In the data rows, the value 128 means zero.
Here are some points, one per row:
[145 120 115 105 160 171 165 126 121 151 137 164  75 151 183 119 105 126 107 149 135 131 121  33 174  94  93 113 124 107  90  79  92  54 193 128 143 103 124 111  98 167 104 109  80 110 156  66]
[129 188 110  79  60 195 177 100 137 112 121 103  96 136 142 141 101 149  98 106 169 151  93 129 103 116 183 148 134 140 139 127 133 142  48 115 125 120 164 156 127 135 105 125 156 109 171 121]
[146 108 151 174  79 102 124 123 151 102  99 133 148 118 144  80 127 137 123  84 149 171 146 125  64  95 138  97  86 141  72  63 122  76 101  49 132  86 118 135 160 107 158 148 157 127  63  76]
[135 105 113  93 150 159 109 104 115 118 110  75 115 118 110 122 162 167 119  96 103  74  91  82 188 109 124 115  96  94 139 153 164 196 211 157 178 103 152 129 159 107 171 149 224 122 121 112]
[155 142  95 132 163 149 146 173 108 141 107 162 133 145 120 162 141 124  70 113 146 157 151 162  92 132 178  88 144 130 157 140 154 161 145 177 146 113 126  96 146 150 169 105 125 184 138  72]
[123 218 112 155 129 153 133 100 120  79 136 114 196 114 135 141 160 139  83 159  81  68 139  73 122 140 147 103 117 149 126 102 144 169 129  95 117 117 144 107 149 111 132 114  91 153 117 142]
[115 110 135  93 164  95 147 112 123 125 164 138  86  68  89 157 110 159 116 145 163 137 165  90  89 128 157 133 100 109 129 107 174 138 102 164 113 117 115 205  73 149 213 110  71 102  85 178]
[ 79 161 177  95 144  97 133 100  89 187 179 118 148 172 184 107 123 106 134 112 151  39 189 133 140 116 189 110 121 126 115 133  93 110  90 170 132 162 138 113 100 119 117 189 151 119 110 119]
[160 128 131  90 102 205 120 139 148 132 212 110 141 141  98 103 145 117 169  88 108 133 166 133  82 100  75 109 229 106 105 141 132 150 124 125 148 136  83 131 149 154 139 122  97 137 153 121]
[173 114 166  97 123  97 103 133 137  99 117 151 157 181 130 141 178 191 144  72 155 166  84  88 145 121 154 117 109 130 137 157 123  97 106 114 103 146 102  88 153 134 171 168  92  95 167 146]
[168 152 114 134 134 105  92 165 124 145 147 108 108  71 172 103 115 118  68 120 138 161 138 152 114  96  99  96  99  57 192 107 143 182 173  89  59 211 169 180 127 130 126 233 137 118 155 119]
[160 164 115 145 125 109 131 101 108  94 161 167  89  99 143 140 171 122 192 159 148 100  76 107 134 156 104 131 109 118 120 144 155 148  75 148 112 126  82  85 145 151 101 156 132 151 101 147]
[122 100  81 138  89  22 102  87  94  71  91 120 107 160 146 133 135 134  76 140 118 128 208 112 118 121  57  48 183 157  96 167 137 142 120 137 137 122 109 157 137 101  61 118 170  94 161 138]
[ 86  96  70  95 145  57 170 165 184 141 103  66 197 115 171 175 117 164 141 147 163 108 138 122 128  51  72 126 148 122 138 133 120 177 106  96  98 105 130  75  76 165 131 118 155  86 126 162]
[116  89 140 133  73 194 116 103 114  98 105 124 146 116 123 109 108 110 178 154 188 140 149 147 173 173 101 111 125 113 117  52 161 139 170 151  69 144 122  92 109  61 109 107 101  93 117 140]
[112 105 147 136 135 122 122  83 142 124 102 162 134  88 103 138  64 134 131 132 110 110 129 133 133 147 127  64 115  69 144 145 116 136  89 158 135  93  70  92 159 158 118 145 111 121 103 134]
[146 147 103 223 106 142 132 110 109 183  88 104 127 113  85 150  85 156 140 106 132  58 103 154 117  58  97 168 115 143 172 186 167 119 206 119 164 106 100 162 118 103 152 206 112  89 132 110]
[227 161 137 123 122  93 104 116 200 130 111  99 118 123 138 104  87 103 143 129 147 112 133 126 124 137 127 149 119 148 103 113 104 169 140 144 158 169 137 150 127 133 115  89  87 196 147 144]
[139 128 144 124 107 152 156 177 158 119 118 131 129  94  84 106 161  97  98 147 149 106 145 179 160 132 107 132 120 100 101 130 144  83  74 138 127  13 185 180 150 157 127 158  89  92 198 147]
[143 101 138 147 171 166 114 131 165 134 124 133 150 168 174 138 112 151 153 136 153 114 119 149 126 136 129 116 153 139 157 151 130 134 110 121 109 126 165 180 168  92 104  85 106  85  91  73]
[ 72 136 101 120  96 132 155 181 112 135 114 133 119 101 184 151  80 112 122 118  88 138  64 109 119 133  87 127 156 157  82 151 126  88 107 149 170 149 203 149 171 120 126 125 116 139  70 155]
[116 111 160 118 102 116 108 167 100 106  89  90 136 138  88 126 141  69 159 152 194 122  95 108 126  88 169 136 168  88 109  94 106 150 153 128 215 171 130 167 106 103 114  73 109 132 111 138]
[154 134 169 135 157 135 105  90 125 136 159 155 137 122 240 218 164 121 129 135 112 170 116 189 162  77 100 139 107 125 121 109 118 105 130 134 199 110 105 173 134 102 122  94 147 176 138 151]
[128 100  62 179 185 187 124 144 131  77 143 160 103 162 155  66 103 120 126 119 144 103  92 132 166  88 149 104 104 164 126 135  55 103 103 137 170 166 145 132 102 153  86 133  97 118 126 140]
[106 138 137 125 142 151  95 154 145 127 137 105  46 177 123 117 154 117 132 147 101 122 123 110  62 143  88 118 117 176 175  59 182 160 121 178 157 113 113  95 179 155 137 149 117 106  91 121]
[174 141 119 107 119 123  59 142  45 130 134 111 157 141  98 191 126 104 119 134 158 121  99 154 120 127  99 132 135 179 133 128 110  92  66 126 102 118 148  79  98 141 166 116 122 124 153 104]
[ 96  96  57 116 152 113 123 118 147 149 114  94 152 161 126 123 158  74 127 164 175 182 163  88 136  74 113 166  90 177 102 180 197 110 160 104  78 159  78 167 137 152 119 132 152 125 121 150]
[ 77 180 134 152 176 157 143 147 137 130  86 104  74 117  95 113 156 182 142 200 137 123 124 150  54 140 145 124 137  69  97 155 110  80 131 105  93 172 101  98 121 123  82 134 164 166 168 142]
[156  98 101 139  88 141  79 176 161 163  91 157 119 127 137 120 115 158 181 168  44 145 116 105 162 154 164 125 132 140 134 125 115 135 109 135  75  69  92 193  18 117 102 136 190 186 133 118]
[ 72 120 174 151  89 153  94 149  73 112 149 144 114  68 148 104 116 109 128 116 142 185 118 130  69  86 141 150 113 176  99 180  95 203 164 132  90  85  90 112 143 146 131 105 110  93 168 129]
[163 118 133 166 148  75 127 171 121  80 163  61 104  53 145 125 136 160 137 116  97 140 123 141 150 112 186 178 187 165  88 111 149  57 131 166 118  93 113  78 115  81  74 124 137 130 130 131]
[179 141 141  92 126 124 119 106 103  64  95 133 102 115 128  80  89 107 128 132  74 120 121 138 116  95  91 164 123 103 183 217 200 129 169 101 158 130 152  83  83 157 167 122 177 121  81 127]
[180  35 181 156 107 119 192 108  92 118 153 105 136 168  99 153 140 129  63 192  99 143 130 117 106 162 134 151 120 126 143 132 114 162 131 112 146 131 147 130 147 142 103 140  90 163 110 114]
[120 124 116 192 130 161 132 110  82 138 120  89 146 185 195 134 156 138 145  73  45 169 168 149 170 121 140 142 104  85 156 113 130 109  89 160 151 136 121 130  99 142 141 114  85 129 144 215]
[111  81  84 149 101 132 147  76 147 127 173 121 147 103 100 150 124 122 132 126 124 111  99 168 133 147 141 113 137 109 134 111 129 107 122 163 127 156 134  83 127 202 132 133 147 165 103 103]
[155 167 182 162 158 148 141 147 102 126 143 134 117 146  90 173 112 110 182  86 131 154 182 154 144 140 124 145 118 126 115 127  67 143 152  90  69 116 170 165 150 201 112 144 209  91 111 156]
[122 103 126 133 151 154 149 103 145 125  57 152 127 109 165 117 176 102  86 104 168 123 154  96 120 181 131 200 206 128 126  85  60 125 117 154 101 144 115 108 125 134 214 199 144 137 118 119]
[101  66 114  89 139 109  74 109 105 148 146 109 157  94 145 109 150 110 160 127 142  97  92 134  83 175 141  87  90 102 161 140 110 134 127 139 144  98 120 102 193 127 127 128 117 143 147 138]
[150 142 142 105 154  97 197 130 149 121 133 130 175 127  61 110 184 139 122 107  53 126  95 132 121 107  97 106  97 133 156 107  96 130 151 224  61 156 118 159 130 109 114  90 111 117 135 101]
[ 85 142 127 118 172 150 130 138 173 154 134 129 107  83  68 126  91 165 171 211  70 191 176 105 137 137 132 151 135 163 154 134  94 113  91  73 179 154 138  83 129  80 148 160 143 120 179 120]
[147 167 171 152 116 134 145 135 143 125 181 161 142 114  83 132 103  98 125 119 174 154 124 102 131 111 141  86 145 141 189 123 137  69 167 131 111 105 167 152 155 143 141 116 213 152 158 217]
[ 96 159  98  65  73 109  90 121 132 139 148 127 128 135 139  89 151 216 142 159 142 161 150 176 124 189 133 138 133 168 142 121  89 112 211 114 151  69 115 150  85 135  88 150 117 154  89 137]
[128 123 119 151 124 151 137 150 120 108 164 107 166 170 172 149 120  97 132 134 101  87  87  98  95 215 124 101 140 123 111 174 104 108 118  87 135 158 160 161  97 104 168  99 127  64 128 129]
[122 122 154 119 134 145 137 159 103 157  84 114 110  86 113  83 136 188  78  90 144  81 171 124 135 163  96 169 129 124 155 111  96 112  91  66 130 154 107 132 176 147 118  17 135 158 141 162]
[150  87  85  54 110 133 185 122  54 101 120 171 157 141 133 108  71 153 166 145 115 138 140 175 129 142 147 140 122 145  94  67 141 143 167 132  97 127 105 120 159  80 147 127 134 114 159 127]
[124 118 130  59 199 174 117 138 126 147  94 132 149 126  70 157 124  80  89  70 118 117  95 126 100 147 141 137 132 131 120 107 144 130 116  76 128 125  92 140  89  77  43 173 126 137  77 176]
[104 118 114 136 120 113  77  77 157  96 148 102 132 119  82 167 104 116  99  73 141 148 105 105 148 165 106 148  92 123 134 122 131  96 112 139 128 130 110 119 112 167 125 113 105 109 177  86]
[ 68 156 152 153 145 107 139 161 134  99 213 136 134 206 137  70  92 138  93 131 167 118 144 124 175 130  84 162 101 103 118 135 110 120  73 163 136 124 110 127 112  70 150 150 159 179 105  91]
[140 166 158 137 118 150 146 159 155 100 108 155 139 130 125 166 105 142 123  97 151 164 163 106 116 155 155 129 101 135  77 182 174 164 157 164 155 153 122 108 140 160 102 142 113 158 136  84]
[132 111  90 140 141 115 149 114 125 196 148 159  94 113  84 141 158 147 156  67 169 156 143 104  83 130 126 141 130  93 118 148 128 141 122 118 131 100 214 101  80  40  91 112 105 147 114 131]
[ 88 132 148 134 202  70 160  91 118 163  89  74  31 141 106 112 146 113 131 118 134 145  95 184 207 103 124  48 160 174  97 163 152 178 152  53  67 121 144 156 123 124 186 116 111 129 114 132]
[123 124 132 135  75 149 172 139 109 137 126 168 158  90 127 136 188 133 135 138 126 119 131 103 174 122 137  99 136 136 187 149 130 119 100 124 163 191 122 166 117 141 115 114 114 125  91  75]
[ 46  96 146 142 142  72 107 135 132  84 122 204 130 172 158 144 134 115 172 117  88  85 126 127 129 140 155 169 134 114 164  97 179 147 148  64 105 126 167 151 154 144 112 115  98 152 187  97]
[148 166  48 117 117 102 117 111 152 148 156 136 107 115 108 153 137  69 110 136 145 120 121 166 168 164 174 161 147  55 158 137 110 132 125 136 135  94  89  79 169 133 131  97 121  81  91  95]
[127 168 180 170 172  82  90 101 138 222 110 189 212 158 134  28 119 138 105 147 121 151  86 152 119 142 116 151 164 134  52  88 201 153 123 156 168 154 148 135 114 149 124 112 155  76 131 126]
[167 170 162 127 113  73 168 146 140 173  61  83 144 141 137 106  76  78 178 162 116 153 127 115 124 154 139 127  96 137 167 104  82 127 138 153 163 134 126 122 154 126 144 132  96 146 146 127]
[116 106 141 114  76 158 138 151 201 161 148 159  87 102 136 164 165 110 113 120  95  93 161 174 131 130 133 122  81 196  90 124 124 115 135 111 151 162  93  77 101  80 139 105 173 104 142 162]
[103 121 143 105  75 127  56 102 141 114 141 152 129 174 116 147 115 143 106 178  76  86 123 124 156  76 160 166 159 102 107 152 124 102 134 129  59 154 167 114 151 132 163 128  96 174  89 131]
There is one direction along which these points spread out most. Take the direction at right angles to it along which they spread out most. Go by this last direction. For each point below, how far along it does it lie, from 0 to 99? The average is 50, and the first point in the table lies past the average. One standard deviation of the points above along it is 16.
[147 167 171 152 116 134 145 135 143 125 181 161 142 114  83 132 103  98 125 119 174 154 124 102 131 111 141  86 145 141 189 123 137  69 167 131 111 105 167 152 155 143 141 116 213 152 158 217] 54
[129 188 110  79  60 195 177 100 137 112 121 103  96 136 142 141 101 149  98 106 169 151  93 129 103 116 183 148 134 140 139 127 133 142  48 115 125 120 164 156 127 135 105 125 156 109 171 121] 56
[ 46  96 146 142 142  72 107 135 132  84 122 204 130 172 158 144 134 115 172 117  88  85 126 127 129 140 155 169 134 114 164  97 179 147 148  64 105 126 167 151 154 144 112 115  98 152 187  97] 46
[ 96 159  98  65  73 109  90 121 132 139 148 127 128 135 139  89 151 216 142 159 142 161 150 176 124 189 133 138 133 168 142 121  89 112 211 114 151  69 115 150  85 135  88 150 117 154  89 137] 79
[155 167 182 162 158 148 141 147 102 126 143 134 117 146  90 173 112 110 182  86 131 154 182 154 144 140 124 145 118 126 115 127  67 143 152  90  69 116 170 165 150 201 112 144 209  91 111 156] 62
[156  98 101 139  88 141  79 176 161 163  91 157 119 127 137 120 115 158 181 168  44 145 116 105 162 154 164 125 132 140 134 125 115 135 109 135  75  69  92 193  18 117 102 136 190 186 133 118] 90
[ 68 156 152 153 145 107 139 161 134  99 213 136 134 206 137  70  92 138  93 131 167 118 144 124 175 130  84 162 101 103 118 135 110 120  73 163 136 124 110 127 112  70 150 150 159 179 105  91] 55
[116  89 140 133  73 194 116 103 114  98 105 124 146 116 123 109 108 110 178 154 188 140 149 147 173 173 101 111 125 113 117  52 161 139 170 151  69 144 122  92 109  61 109 107 101  93 117 140] 57
[135 105 113  93 150 159 109 104 115 118 110  75 115 118 110 122 162 167 119  96 103  74  91  82 188 109 124 115  96  94 139 153 164 196 211 157 178 103 152 129 159 107 171 149 224 122 121 112] 17
[154 134 169 135 157 135 105  90 125 136 159 155 137 122 240 218 164 121 129 135 112 170 116 189 162  77 100 139 107 125 121 109 118 105 130 134 199 110 105 173 134 102 122  94 147 176 138 151] 57
[116 111 160 118 102 116 108 167 100 106  89  90 136 138  88 126 141  69 159 152 194 122  95 108 126  88 169 136 168  88 109  94 106 150 153 128 215 171 130 167 106 103 114  73 109 132 111 138] 51
[122 100  81 138  89  22 102  87  94  71  91 120 107 160 146 133 135 134  76 140 118 128 208 112 118 121  57  48 183 157  96 167 137 142 120 137 137 122 109 157 137 101  61 118 170  94 161 138] 61
[150  87  85  54 110 133 185 122  54 101 120 171 157 141 133 108  71 153 166 145 115 138 140 175 129 142 147 140 122 145  94  67 141 143 167 132  97 127 105 120 159  80 147 127 134 114 159 127] 57
[116 106 141 114  76 158 138 151 201 161 148 159  87 102 136 164 165 110 113 120  95  93 161 174 131 130 133 122  81 196  90 124 124 115 135 111 151 162  93  77 101  80 139 105 173 104 142 162] 75
